In the data rows, 128 means zero.
Here are some points:
[ 97 117 213 255  61  96 107 122 101 132 103 107 120 150  93 148  58 248  75 156 204 109  97 153 106 128  77 125]
[ 91  87 215 255  94 100 121 111 123 124 102 106 113 179  93 131  81 245 119 141 189 127  75 168  29 129  51 147]
[133 129 179 183 118 116 114 112  91 197 117 101  91 206  86 104  31 163 122 107 139 162  78 218  73  83  30 142]
[ 93 141 151  82 163  91 106 143 167 180 101 110 149 149 105 104 113 159  97 103  86  97  98 146  82 104  91 119]
[107 175 128  86  86  91 110 113 166 165  98 110 147 101  93  90 170 129 146 114 171 122  88 137  72 111 158 114]
[113 131 141  78  94  99 116 132  86 100 110 114 109 114  91  92  49 108 177 114 124 143 178 122  82 131 107 128]
[100 129 116  78 122 103 160 148 117 153 133 158 120 105  95  92 146 102 220  90 158 111 186  98 127 103 104 114]
[115 134 120  62 255 106 119 117  94 213  95 111 140 133 162  99 190 160 112 102  78 106  65  97 145 137 152 119]
[ 86 116 110  74 178  91 133 144 124 136 110 135 125  88 176  94  87 116 151  99 106 109 106  80 181 105 142 114]
[ 93 114 119  77 217 104 102 117 123 113 110  98 165 101 177 128  91 147 132 102  38 118  98 140 145 143 151 123]
[110  91 122  72 200 102 149 152 121 127 109 128 121 103 173 103  94 116 147 109  63 104  79 134 187 130 182 113]
[ 99 120 121  74 228  96 115 122 105 193 109 106 122 109 161  83  79 160 120  99 108 112 127  98 242 126 151 118]
[105 139 122  76 206 103 217 151 106 115 101 139 164 120 153  82 158 103 130  98 142 133 143 118  76 108 142 117]
[124 160 117  85 255  99 189 138 129 155 109 112 193  93 146  86   0  96 138  88 124 100 105 119 111 123 106 113]
[108 104 120  78 242  97 137 141 143  81 117 128 124 123 175  99 171 110 180  92 107 112  63  78 177 118 150 118]
[100 122 103  77 199  98 109 118 140 127 106 110 138  97 148 116 169 133 107  94 100 110  92 127 132 142 143 119]
[102 143 108  80 118  95  96 138 196 201 104 156 131 103 176 105 134 177  98  96 145 100 124 166 160 227 236 158]
[ 86  92 118  86 120 101 110 209 166 176 115 194 107 119 224 105 123 195 103 103 114 115  76 156  98 214 232 187]
[ 80 104 112  75 171  98 121 162 241  31 108 173 123 128 228 107 141  98 150 100 112 106 139 120 182 221 215 132]
[117 122 105  82 125  96  93 175 206 112 128 190 121 114 231  90  95  97 148 105 116 118  98 121 216 213 157 143]
[ 97 129 112  75  78 103 148 144 113 120 109 128 143 151 183  84  89 153 139 100 137  87 123 150 251 138 106 158]
[ 84 121 170 155 133 109 119 116 139 134 112 109 120 196 112  99 132 234 101  83 101  96  81 173  70 111  89 124]
[ 93  87 118  81  90 101 124 115 126  95 111 103 114 106 158  97  99 164 153  89  88  99 131 147 147 155 125 142]
[ 82  96 116  74 116  96 106 133 124 156 110 123 103  95 149  98 161 138 126  91  65 104 156 187 134 143 107 153]
[ 87  99 108  70 175  97 106 112 129 190 112 109 139 104 177  83 205 195 111  81  94 124 105 148 143 159 164 140]
[115 131 108  77 109 104 133 134 137  66 108 137 124  91 182  92 210 129 114 100 119  98 120 146 158 156 158 152]
[ 83 140 109  79 148 104  99 126 167 119 110 110 148 119 178 111  24 177 156  99  99 109 150 127  85 145  75 137]
[105 129 131  81  70 101 142 140  60  98 102 126 125  96 166  72 249 133 148 102 108 111 141 168  92 109 118 162]
[105  96 116  76 162  98 103 115 174 172 109 118 111 115 170  92  92 179 143  92  96 116 138 147 155 134 136 131]
[ 67 104 120  78  82 107 136 126 113 120 109 130 130  96 174 102 177 136 153 100  65  95 130 167 191 137  79 152]
[ 98 104 130 144 108 122 141 108 114 132 107 115 124 168  88 121  59 190  62 103 123  94  65 133  51 110 121 151]
[106 102 127 130  83 110 138 110  83 106 104 150 149 179 115  89 107 162  60  95 150 141 106 144 115  94 111 172]
[ 85 107 114  71 193  98 115 200 247 157 110 148  98 115 233  95 115 152  80  98 130 112  46 119  62 255 255 143]
[105 121 121  79 194  96 121 204 227 126 110 189 132  74 220  95 106 143  96  90  81 114 109 126 115 248 228 148]
[104 129 132  84 151 100 145 147  81 110 100 161 136 143 183 101 130 168 106  96  86 109 100 144 152 135  87 137]
Then 12 other points, each followed by its number:
[ 94 111 124  78 255 104 125 150  89 136 106 108 191 104 165 103 107 246  45  98  55 117  90  73 107 134 102 119] 0
[ 73  98 116  74 243  97 132 139 151 129 112 110 149 113 189 104 120 192 117  97  53 104  98 117 120 108 203 124] 1
[ 92 133 115  73 242 104 147 150 119 109 112 129 104 132 202  70 230 169 115  94 106 105 152 138 213 124  66 113] 2
[ 85 141 120  73 201  96 153 179  92 132 111 188 111 102 229 104 124 158 156  98  89  98 131 100 178 143 124 120] 3
[ 60 116 117  72 255  94 125 163 107  57 105 123 119  94 223 119  90 209 126 101 146 112 118  90 206 130 131 119] 4
[ 90 109 122  80 255  98 144 161 133  12 104 145 135 105 233 102 122 189 109  96 119 125  88 112 144 144 152 114] 5
[ 98 104 118  81 149  99 101 221 236  34 109 197 126 102 255 102 172 100 155 110 130  97 124 103 197 255 255 112] 6
[ 92  86 110  75 185  97 103 201 245 125 108 150 130 121 216  87 220 127 152  98 143  86  82 117 135 207 222 127] 7
[111 116 121  79 185  91 108 218 115 110 114 151 112  87 196 101 171 193 137 102 124 115  93 102  87 228 251 108] 8
[ 94 123 120  78 193  96 111 228 129 187 106 153 109 105 206 107 136 179  69 102  99  96 120 116  17 183 152 121] 9
[ 98 112 124  88 157 103 131 221  99 151 109 159  72 103 193 104 138 166 108  98  86 119  57 114 142 175 175 145] 10
[107 129 118  82 255  93 106 207 130 108 113 114 108  79 241  97  85 236 108 104 132 114 145 139 107 197 162 125] 11
Which three of these numbered points are nearest to each point below, looking only along the 8 directions in which the first points spread most? Their numbers follow each, nearest first.
[149 167 111  76  81 153 161 111 147  98 160 141 131 117  89  99 124 102 221 107  98 129 241 134 127  91 204 124] > 3 2 10
[ 99 120 116  72  97 125 196 104  94  78 140 186 108 207  83  96 107  98 178  98  90 136 121 120 203 101 127 173] > 3 2 4
[145 115 126 161  77 148 114  96 126 242 125 106 157 129  78  97  54 123 126 144  63 113 104 124  67 119 147 126] > 9 0 10
[151 110 182 255 119 162 120 106 120 204 111 105 108 207  84 198 159 115 114 180 213 151  66 163 146 113 137 120] > 10 0 4
[124 162 105  73 102 100 142 109 167 106 130 138 117  99  89 124 112  99 198  99 136 107 162 101 204 149 123 129] > 3 4 2
[149 128 132 255 117 121 106  99 132 159 113 107 113 222  89 164  90 100 149 157 103 165 159 195  39  97 104 138] > 9 0 11
Here are 12 other points, each followed by its number:
[101 115 117  78 209 107 114 209 255 127 101 100  99 110 255 101 113 191 145  97 128 118 123 103 170 253 222 115] 0
[122 144 118  84 104 114 103 103  98 221 174 112 185  90  84 140  96  98  26 123 106 100 152 119 224  89 101 121] 1
[ 89 116 122  91 150 138 123 109  98 129 172  98 150 149  93 127  72 106 159 104 144 105 149 113 192  92  90 114] 2
[ 98 128 119 112  81 209 151 109 145  98 202 113 158 175  80 140 109  90 115 111 182 110 208  94 149  96  25 111] 3
[135 145 117 117  60 225 113 106 144 167 193 107 143 116  88 162 137  89 120 132 135 107 174  81 149  94  49 116] 4
[193 158 114 145 126 198 121 108  91 187 212 110 148 112  94 188  54 106 142 186 135  98 207 129 214 117 101 117] 5
[159 142 121 135  99 103 106 105  63  87 173 129 115 105  97 171 156  94 154 200 130 132 134  99 149  87 114 118] 6
[ 80 177 119  79 148 106 112 138  96  84 132  98 200  87 142 143  43  91  61 135 109 110 114 159  83 121 109 111] 7
[ 93 153 114  80 184 108 119 148 113 127 154  95 191 116 108 160  69  96  87 153 104 106 123 117 107  90 103 119] 8
[135 144 125  74  73 204 130 108 110 124 199 109 154 110  74 156 116  90 108 147 115 122 199 114 185  96  67 122] 9
[190 141 118 115  94 219 155 101 116 230 205 111 131 130  86 175 117  85 134 143 134 143 211 120 141 119  94 119] 10
[171 181 112 145  45 219 113 110 108 177 194 104 163  94  84 186  32 100 122 157 137 111 238 118 140 108 192 118] 11
The same question for these:
[190 128 122 127 128 150 113 102  94  81 129 119 108  95  81 159 177  95 121 174 176 224  91 123 123 111 126 152] > 6 4 3
[151 123 147 228  86 150  95 104 130  55 112 103 113 190  92 136  64  92 114 143 129 164 109 147  99 112 120 119] > 3 6 7
[115 115 116  80 110 104 166 121 139  64 127 190  97 110 115  95 106  98 118 102 125 154 178 158 116 131 235 157] > 7 6 8
[174 163 119 115  80 238 143 102 132 172 189 104 121  87  72 224  72  95  60 128 141 147 215 114 168 113  79 117] > 10 11 4
[143 129 145 180  71 169 123 102  82  99 109 114 103 104  81 145 255  93 130 167 144 158 136  98 104  93 177 120] > 6 4 3
[155 111 144 184  68 163 120 112  97  94 119 110 105 139  88 163 171  95 104 192 209 186  67 119 143 120 139 123] > 6 3 4
